rotation steps, each row followed by its count of steps
The counts run from 0 to 183.
[161 166 121 148 172 157 156 119  90 149 114 153 112 137 118 131 109 121
 134 121 142 180 124 145 139 161 117 165 102  62 134 121  99 142 141 127
 136 126 101 132 137 126 114 121 125 170 139 183 165 178 141 123 146 127
 169 128 175 114 121 139  93] : 12
[131 133 140 163 142 140 136 128  40 119 118 175 164 140 165 138  92 129
 142 143 163 153 137 171 103 149 118 161 132 119  81 133 105 143 145 123
 126 133 141 101 137 138 137 136 119 211 147 137 171 155 121 126 138 152
 154 162 148 157 147 137 113] : 178
[103 145 117 149 137 134 153 111  37 124 101 163 107 165 151 121 106 148
 145 160 133 137 132 109 115 158 132 131 107  91 124 146  92 112 156 137
 170 141 117 129 129 139 117 128 140 158 121 172 164 160 140 130 151 163
 202 139 135 123 100 146 107] : 159
[144 140 138 150 144 124 141 125  52 141 157 193 149 134 138 141 118 147
 128 131 161 173 138 164 104 176 112 149 111  96  99 123  91 122 149 143
 142 129 103 109 124 143 133 124 131 207 139 136 166 154 123 131 145 144
 162 140 166 130 138 140  91] : 180
[137 125 142 171 138 120 140 131  34 131 124 196 147 132 151 152  99 147
 150 139 160 147 143 162 105 121 126 140 142 113  88 138 100 153 143 135
 158 146 140 124 144 128 165 137 119 185 159 133 177 135 146 142 128 157
 153 137 151 170 122 133 105] : 59
[123 165 104 158 144 118 127 114  83 118 110 168 119 153 117 159  62 112
 143 144 166 139 131 149 136 120 132 153 118  98 124 142  94 140 116 146
 174 128  87 123 152 114 141  94 127 180 126 162 160 146 140 122 121 152
 189 119 191 145 120 131 113] : 67
[118 163 116 143 152 156 137 124  28 125 111 186 111 162 140 137  97 116
 149 177 167 154 139 126 125 140 118 140 127 123 112 148  89 134 131 130
 131 130 137  96 148 132 145 139 113 160 151 179 169 139 121 156 120 139
 195 119 121 140 136 129 129] : 174
[148 163 123 137 178 134 158 107  82 135 106 184 104 156 152 114  76 131
 139 134 151 116 128 119 146 164 122 194 130 106 103 129 111 119 139 125
 136 125 119 107 161 107 122 106 119 183 116 175 180 161 121 124 123 142
 175 174 140 144 110 154 111] : 145
[127 163 143 163 162 180 157 136  50 117  89 171  80 168 139 109 114 111
 150 137 129 157 131 111 124 136 121 134 106  76 117 144  86 135 124 137
 166 147 118 143 128 131 131 146 128 130 138 195 159 158 132 158 137 127
 189 133 138 148 125 132 127] : 134
[159 138 141 161 135 139 156 109  81 157  97 160 121 123 161 129 111 129
 129 116 144 157 149 135  97 171 109 161 112  89  87 128 121 127 135 141
 115 152 109 107 120 143 105 125 116 198 107 182 164 176 102 141 141 134
 174 150 145 146 142 184  97] : 8
[149 174  95 152 159 168 164 145  62 126  98 161  95 153 125 133 107 104
 140 156 148 168 117 121 139 156 125 149 116  84 143 145  79 144 143 139
 138 121 111 130 127 127 121 122 134 150 134 195 158 168 131 144 148 122
 181 127 144 124 107 129 112] : 14
[120 170 107 167 125 131 138 116  66 138 108 171 124 150 117 145  77  96
 144 143 154 155 151 160 115 108 135 133 117  89 110 140  82 136 103 156
 169 137  82 110 143 136 132 125 127 160 129 177 151 131 125 139 122 145
 203  88 160 128 135 141 124] : 69
[121 143 119 140 163 150 148 137  47 132 117 165 116 131 127 140 119 154
 151 148 155 159 153 140 109 177 131 131  86  88 143 141  83 134 158 107
 167 128 136 129 141 136 125 134 132 173 145 154 171 186 147 126 153 142
 172 144 172 114 116 135  97] : 156
[130 130 128 163 142 128 135 107  23 122  93 181 135 145 149 132 109 143
 145 157 128 128 146 144 117 107 122 137 148 105  89 134 109 147 123 151
 143 150 151 118 151 134 140 158 128 162 145 136 177 148 141 160 137 167
 182 124 138 160 105 147 110] : 57
[116 174 123 159 142 150 152 117  65 151  95 162 162 124 125 133 101 128
 148 146 132 170 162 171 107 112 133 143 131  86  75 137 105 156  93 151
 133 152 135 112 140 153 102 162 115 180 121 142 146 168 132 136 138 136
 175 124 153 169 138 165 127] : 73
[155 144 134 174 126 143 145 138  75 147 130 204 130 132 138 129  77 114
 136 128 162 149 167 167  84 116 118 130 140  84 118 125  81 141 130 163
 145 139 115 104 128 117 159 138 132 160 113 123 166 108 123 155 116 122
 184 136 143 129 113 164 116] : 85
[126 137 117 166 148 151 137 128  62 119  95 178 120 164 136 139 130 125
 142 149 122 148 143 128 110 125 151 153 145 111 119 158  71 136 114 164
 154 148 130 152 133 140 127 108 117 162 116 172 167 156 141 155 116 122
 189  98 130 174 108 149 100] : 95
[175 152 130 156 146 115 142 110  61 148 128 182  94 153 128 120  96 131
 130 131 150 146 119 126 156 137 107 160 127  81 112 127 113 118 135 130
 166 139 100 115 165 111 149 119 132 157 140 182 174 144 148 132 126 150
 187 121 163 127 111 126 113] : 28
[115 132 116 173 155 148 117 142  70 113  82 162 117 163 160  96  67 111
 138 125 140 109 153 132 107 135 135 154 121  94 130 144  84 123 156 138
 155 141 143 118 145 106 140 106 129 155 113 149 187 158 130 140 121 149
 180 156 143 136 109 160 101] : 121
[136 150 131 157 149 148 125 120  55 131 102 172 113 173 116 146 125 137
 140 138 124 156 141 125 108 122 143 143 142 103 127 147  61 125 112 167
 158 153 124 134 143 141 123 117 109 149 122 175 174 153 143 160 112 127
 202  86 137 152 105 143  97] : 94
[117 165  97 165 121 131 140 117  63 137 102 180 130 134 123 152  95  90
 158 149 147 153 163 149 111 118 123 131 118  99 114 144  80 133  86 160
 152 144  97 117 133 153 125 136 122 161 121 174 140 138 103 149 119 142
 206  97 156 143 141 144 134] : 70
[132 159 148 136 157 139 170 143  68 158 143 203 110 128 149 125  98 141
 150 125 180 157 152 130 109 179 118 145  99 108 122 134 109 112 141 126
 146 141 131 111 128 136 150 123 107 174 137 168 182 150 119 137 132 126
 158 180 147 139 139 162 123] : 141
[161 165 137 166 144 157 156 137  79 161 100 211 115 136 132 117 118 104
 143 121 118 162 159 140 110 119 119 160 156  96 109 126  89 125 116 158
 132 162 116 114 134 132 119 148 107 141 114 177 170 137 118 154 122 109
 194 121 127 143 133 163 134] : 110
[ 96 163 120 145 146 146 160 144  95 143 129 176 111 143 128 130  94 135
 140 144 157 144 162 125 119 160 137 154  97  91 139 151 105 115 120 164
 159 144 102 135  99 150 129 115 115 160  92 140 164 158 124 140 134 114
 175 168 170 158 124 189 109] : 103
[158 134 133 167 129 130 146 131  69 142 101 173 115 127 173 140 100 112
 145 124 161 152 147 130  92 160 119 154 113 109 112 149 109 115 150 119
 131 148 106 102 132 124 136 116 110 183 125 188 189 139  97 140 115 125
 189 147 122 138 161 156 119] : 6
[126 166 113 143 135 126 148 105  67 131 139 160 124 172 126 133  93 137
 112 159 160 151 125 142 124 179 127 168 111  90 103 130  83 129 137 152
 139 117 106 104 113 125 109 114 150 190  98 153 146 151 125 133 133 141
 193 136 147 135  94 163  97] : 183
[110 133 127 150 177 156 132 136  52 117  89 168  93 181 151 114 102 131
 142 152 143 105 143 118 143 154 117 165 110 104 141 140 108 122 129 128
 157 136 133 128 149 115 150 126 125 165 120 141 191 173 131 140 124 122
 191 157 161 153 140 151  91] : 1
[139 166 124 127 184 151 137 111  43 126 116 185 112 152 111 137 109 124
 161 165 155 155 141 134 156 145 105 133 104  97 133 125  99 139 103 138
 144 116 115 104 164 129 150 142 114 155 162 161 173 150 133 142 136 141
 190 119 167 130 133 116 120] : 172
[143 142 126 166 143 142 152 151  33 138 118 190 135 121 154 107 117 136
 149 130 147 167 149 153  97 149 111 126 114  74 117 130 111 133 155 121
 159 140 135 116 136 152 151 170 130 160 157 154 171 150 137 142 167 154
 153 169 157 121 142 140 114] : 20
[122 153 118 166 155 139 139 121  56 127 108 210 141 156 148 114  77 111
 148 131 129 130 121 153 135 113 114 159 159  90 109 118  93 137 122 167
 159 124 103 145 139 119 155 139 136 161 116 109 178 117 119 134 120 143
 193 161 165 145 104 138 102] : 82
[118 159 101 150 144 139 141 121  27 128 107 185 102 148 127 141  98 138
 149 183 143 123 141 128 134 117 121 142 148 114 109 158  84 156 128 142
 140 129 153 118 152 126 139 153 122 157 143 167 164 150 142 156 124 138
 191 111 123 148  97 138 132] : 55
[112 183 125 157 168 135 130 123  91 158 100 183 115 156 125 111  79 116
 145 109 128 137 159 138 142 124 136 166 141  79 130 126 120 113 103 149
 162 143  94 134 154 135 131 129 114 142  98 155 188 155 141 118 137 137
 186 159 173 130 130 166 129] : 106
[162 161 145 143 137 135 182  98  74 159 123 173  96 138 131 141  94 136
 141 158 171 161 131 131 126 153 104 145  94  78  89 117 124 153 115 129
 138 150 111 109 119 136 129 150 128 167 109 173 145 148 118 156 156 124
 173 151 155 162 120 176 123] : 167
[147 173  88 143 159 131 173 113  74 150 126 184 119 106 111 131  77 152
 141 161 159 144 140 153 148 131 110 157 118  73 106 121 115 171 118 133
 139 125 125 123 141 128 130 154 129 186 130 143 144 165 132 124 148 139
 157 154 185 141  95 155 110] : 50
[134 131 143 152 123 115 147 114  61 138 155 187 133 131 128 157 105 162
 139 146 181 153 137 140  95 167 118 141 108 111  96 133  82 134 131 166
 161 151 115 116 104 136 152 115 127 194 125 137 160 151 123 152 131 130
 166 132 161 167 111 154  96] : 62
[147 148 136 153 161 165 154 138  55 133 106 142 128 132 138 122  89 144
 143 141 158 155 160 163 104 158 128 132  85  78 106 137  91 155 148 103
 147 129 155 109 146 113 114 140 133 189 144 149 146 190 148 126 140 133
 157 146 162 143 124 139  91] : 154
[135 185 106 133 151 140 148 115  45 142 136 192 111 140 104 132 103 140
 140 161 146 160 146 144 145 129 113 127 125  85 140 139  82 145 118 141
 152 128 126 112 158 127 137 153 126 139 151 161 162 150 150 143 140 134
 188 108 167 114  90 142 119] : 53
[137 140 131 179 132 117 168 111  48 132  90 176 128 156 170 123  84 129
 159 132 136 143 122 133 109 120 131 152 132  88  90 136 132 136 158 107
 173 149 107 138 148 130 131 133 136 171 125 171 172 120 132 117 143 163
 189 158 143 136 130 128 122] : 162
[114 154 110 169 135 125 145 121  57 121  96 180 144 135 159 132  81 113
 150 121 146 160 112 145 121 138 125 154 146  96  96 133  99 133 162 137
 159 126 101 137 138 131 129 127 121 188 147 167 168 140 124 104 128 174
 180 146 148 130 131 117 124] : 43
[151 152 118 140 169 127 131 115  87 157 127 169 131 139 104 142  90 159
 137 132 144 134 166 165 112 120 139 164 128  88 130 129 103 143 105 147
 142 152 132 108 164 124 127 116 112 185 111 133 179 182 157 135 131 124
 164 120 176 151 100 174  74] : 90
[124 149 117 152 139 142 141 117  24 131 100 185 116 160 143 128  95 143
 143 169 137 130 141 140 127 115 114 141 148 109  93 147  97 148 126 141
 140 139 161 110 153 121 139 160 121 158 143 150 171 148 149 147 133 148
 196 117 121 155  97 153 130] : 56
[113 136 107 158 146 123 152 103  38 121  86 169 110 155 163 125 105 144
 155 151 127 120 127 108 117 145 129 147 115 101 112 143 109 128 152 135
 176 149 118 138 142 143 112 132 136 160 114 163 173 151 125 127 146 167
 201 141 136 135 113 141 112] : 160
[ 96 166 119 144 147 156 163 126  59 130 125 205 121 161 126 129 111 151
 139 156 144 152 118 128 140 148 131 164 156 113 120 138  74 136 129 164
 147 121 124 156 109 130 127 128 131 164 107 127 171 148 141 133 120 119
 183 153 144 160  91 151 115] : 79
[153 168 101 148 168 166 159 129  71 131 118 169  92 136 115 147 116 122
 139 136 145 175 121 125 138 159 119 155 108  82 144 140  81 137 137 128
 146 126  96 141 142 132 119 114 115 161 136 196 165 178 128 139 147 122
 175 125 163 118 110 134  93] : 13
[148 176 135 165 147 150 158 140  84 158 105 210 112 146 122 124  89 103
 146 111 132 163 155 148 126 115 128 162 162  96 109 133  97 121 113 148
 144 156 108 124 145 134 131 133 105 136 124 187 180 124 127 135 110 116
 193 128 129 137 136 150 145] : 109
[144 154 108 171 111 124 173 119  63 143 120 194 117  99 154 142 106 124
 153 140 154 168 130 138 104 152 105 154 126  90  82 139  95 145 144 151
 145 133  90 138 107 140 124 136 141 181 124 168 141 128  94 145 136 143
 180 141 149 138 128 144 123] : 46
[157 137 139 167 122 136 152 125  73 151 100 159 120 129 173 139 103 114
 138 121 155 154 149 133  92 168 125 162 116  91  92 139 116 119 144 138
 123 153 115  97 126 133 122 121 109 191 114 187 168 151 103 145 131 124
 186 146 125 145 153 168 115] : 7
